Here are some numbered points:
[  -3  -21   34   14   24    8 -101  -38   -6   41   49   -3  -14  -42
   22  -27  -21   17  -31    4   -7   -8  113  -54   31  -10] 0
[ 12 -23 -61  29 -29  55  10  15  -1  21   9  20  -1 -23  48  43 -22   5
 -32 -73  -5  19 -18  -9  32  -9] 1
[-35  -4  16 -36  18  -9 -27  -7  12  23   9  25  47  -5   0   6  39 -17
  -6 -20  11 -33  30  23  10   3] 2
[  4  33  -8  21 -13  18  82   3 -22   6 -33 -16  11  35  34  45   0  36
  34 -46  -7  47 -90  25 -34 -40] 3
[ 49 -63  -5  15 -14   6 -38   3 -67  40  33  25 -11  54  13  -3 -35 -10
 -27  17   9  19 -20 -29  32 -25] 4
[  -8   25   40  -17   18  -30 -119   29   24  -27  -26  -26  -15  -10
    7  -27  -30  -15  -29   48  -23    9   38   24   50   11] 5
[ -46  -29   -5 -127   39  -91   27  110   77 -115  -55  127  -47   38
  -89  -77   10   32   48  -50  -34  -27   71  127  -18  108] 6
[-48  -8 127  20  27   4 -41 -71  18  42   8  46  96 -56 -87 -15  27 -53
  24 -84  -7 -63  74  26 -25  10] 7
[ -1 -14 -33   8  14  23 -19  14 -17   0  16  20  15  15   2  -4  26 -24
  -1 -40 -29   7  -1   6  40 -53] 8
[-25  27   0   1   3 -13  74   9 -12 -20   4 -27  22  30   7  23   4  10
  26 -17  22  -1 -55  18 -25 -25] 9
[ 10  15  28   3   4 -13 -68  -7   9   8  21  10 -17 -33  12 -28 -22  -7
 -27   7  -1 -10  49 -31   7  14] 10
[ -7  10   6  15 -19  13  18  10  17  -4 -28 -14 -21  10   5  -2   1  -7
  28 -31  47  22  32 -33 -45  36] 11
[ -4  -8 -87  43  32  29  -6  -8  13   4  33  -1 -38 -61   3  33  11 -22
  -1 -16 -24 -57   3 -52  31  38] 12
[  0 -14 -43  -8   9 -34  11  14 -19  -7   9   9   4   6 -24  -8  -5 -17
  16  35  -4  27 -10  16 -37  -2] 13
[-18  -1  26 -19  24  -2  25   9  -9 -31   2  13   2   7 -13  18  25 -10
  26  10  15 -12   6  36 -16 -14] 14
[  11   10   90   47   -2    4 -127   -6  -11   52   44  -11  -21  -32
   50  -40  -24    5  -91  -21   -9   -8  127  -82   77   35] 15
[  69    1    8   41 -104  -10    2  -45  -10  -62   21    0  -43   12
   62   28  -19  -13  -48   86   27  -32    3  -28  -29    0] 16
Which five points above are nearest to each new point by angle? Their numbers follow each, nearest first.
[ 13   3   7  30   3 -21  70   4 -22 -31  12 -29  35  34 -13  17  30 -30
  39   1 -48   2 -85   9 -28 -66] 9 3 14 13 8
[-17  41  23   6 -19   9 -30  -8  16  21 -51 -74  41  -3  55 -15  29 -50
 -12 -13 -51   0 -23 -18  64 -15] 5 15 8 2 1
[-66 -32  13   8   7  -7 -45 -19  50 -15 -11  -1  30 -78 -12 -17   4 -13
  -4 -65 -30 -22  39  23  42  27] 7 2 0 10 15
[ 22  23  32  14 -22  22  11  -9 -18  -7  -6  -9  -3 -19 -14   7   8 -12
 -10 -41  -5  -2   7 -26  16   9] 15 7 11 1 10
[ -5  24 -28   7  10  -3  64  -4   2  17 -25 -23  13  62  16  49   0  21
  33 -14   0  22 -53  17 -24 -40] 3 9 14 13 1
[ 10  14  -9   1   5   4  20  23  -3   7  -2   8  -1  -5 -13  14  -1  15
  12   9  29  -8 -28 -11 -11  -5] 9 3 13 14 11
[ -70  -49    2  -30   -8   12   -8    5   53   60  -13   55   99  -45
    7  -29   34  -15    5 -109   28  -40   76   75    5   29] 2 7 6 8 1
[ 19  13  19  14 -30  15 -22 -22 -28 -31  15  28  -4 -16  25   4 -15   7
 -15  48  16 -15  -4 -21 -18  -4] 16 10 4 15 0
[ 25  29 -10   7  14   3  34  -4   7  37   3 -12  35  -6  48 -24  -7   4
  59 -32  17   6 -41  -5 -22 -59] 3 9 1 8 11
[  0  -4  31  -9   5 -10  49  -5  19  24 -26   6 -40  -6  -1 -17  -8 -11
 -18 -48   9  -4 -12 -37  -6  12] 11 3 1 7 9
[-20  14  24 -16  -5 -22 -14  -7  -6 -36   0 -34  -5  14 -20 -23  22 -38
   8  58  -7  24  22  -1 -18  18] 5 13 14 16 10
[-10  14   2 -14   2   3 -30  22 -20  32   1 -26   9  11  -8  -2   5  16
   1  15   8  -6  -2  11  21  -8] 5 2 15 4 0
